128 stands for zero in the data rows.
Some points, each followed by its number:
[106 113 151  77  98 100 125  75 127 125 115 125 106 130  93 122 115 100  93] 0
[103 115 134  58 101 105 104 107 127 118 111 159 113 102  96 105 122 115  92] 1
[112 140 125 134 139 135  93 119 137 114 125 133 131 130 139 124 122 123 112] 2
[209  94 128 115  75 172  98 173 120 110 158  59 101 130  91 198 128  96 200] 3
[119 168 113 132 188  96 121 171 163 134 131 176 100 184 183 108 137 160 120] 4
[105 115 162 197 136 125 169  86 110 190 112 120 145 135 133 139 127 103  93] 5
[103 123 148 239 181 140 126 115 117 223 117 114  88 224 194 143 158 130 105] 6
[124 136 123  79 131  93 168 185 147 118 138 125  93 110 136 108 121 120 103] 7
[123 118 121 119 114 137 143 109 120 109 124 109 147 128 133 125 117 133 118] 8
[106 107 143 152 129  94 112  88 124 170 113  98  68 175 121 139 119 102 124] 9
[100 109 144 135 125 112  98 101 119 172 109 108  97 155 119 130 121 118 119] 10
[123 122 118  94 124 111 143 136 149 117 129 106 113 136 123 118 118 110 136] 11
[206 107 150 152  77 220 145 141 123 104 160 107 218  60  88 196 126  95 218] 12
[113 180 109 132 193  99 127 172 162 115 141 210 128 128 182  93 136 203 103] 13
[ 96 107 160 182 151 159 226  87 125 188  99 121 159 159 168 137 153 132  84] 14
Which point above is nearest to each new point by angle, seen from the average point of the numbered points? Its number follows each.
[130 166 103 164 166  90 104 178 142 116 148 167  99 158 149 106 128 149 136] 4
[124 138 120 145 159 133 139 146 137 107 116 148 168 134 158 102 134 137 158] 13
[113 134 129 168 167 115  86 122 127 173 115 120 106 185 171 127 137 128 107] 6
[147 116 113 143 105 131 116 116 117 106 132 102 157 110 107 124 119 112 183] 12
[112 113 156 120  96 108  90  86 119 146 119 114  99 132  86 135 114  92  99] 0
[128 128 120 143 145 159 145 132 143 107 122 143 206  48 145 107 125 150 160] 12
[131 129 109 174 142 131 142 139 136 109 125 139 183  79 133  95 128 143 173] 12
[131 134 117  90 101  93 120 108 135 103 144 134 120 114 102 110 116 124 123] 1
[108 114 142  79  90 116 135  99 119 109 136 145 158  38  96 119 110 116  70] 1
[141 111 146  95  98 188 163 128 133 133 127  99 175  78 101 175 136 119 124] 12
[110 148 119 169 174 126 161 100 123 113 106 181 181 114 168  86 134 158 124] 13
[120 173 115 150 192  93 124 149 147 151 136 165  85 205 179 118 140 161 105] 4
[127 131 110 142 136 108  77 144 130 132 133 101  71 169 133 133 121  96 131] 9
[153 100 134 123  93 184 163 123  93 119 123  97 162  73 100 157 137 133 140] 12
[102 146 114 156 131 107 162  81 111 106 123 195 158  45 107  74 121 176  92] 13
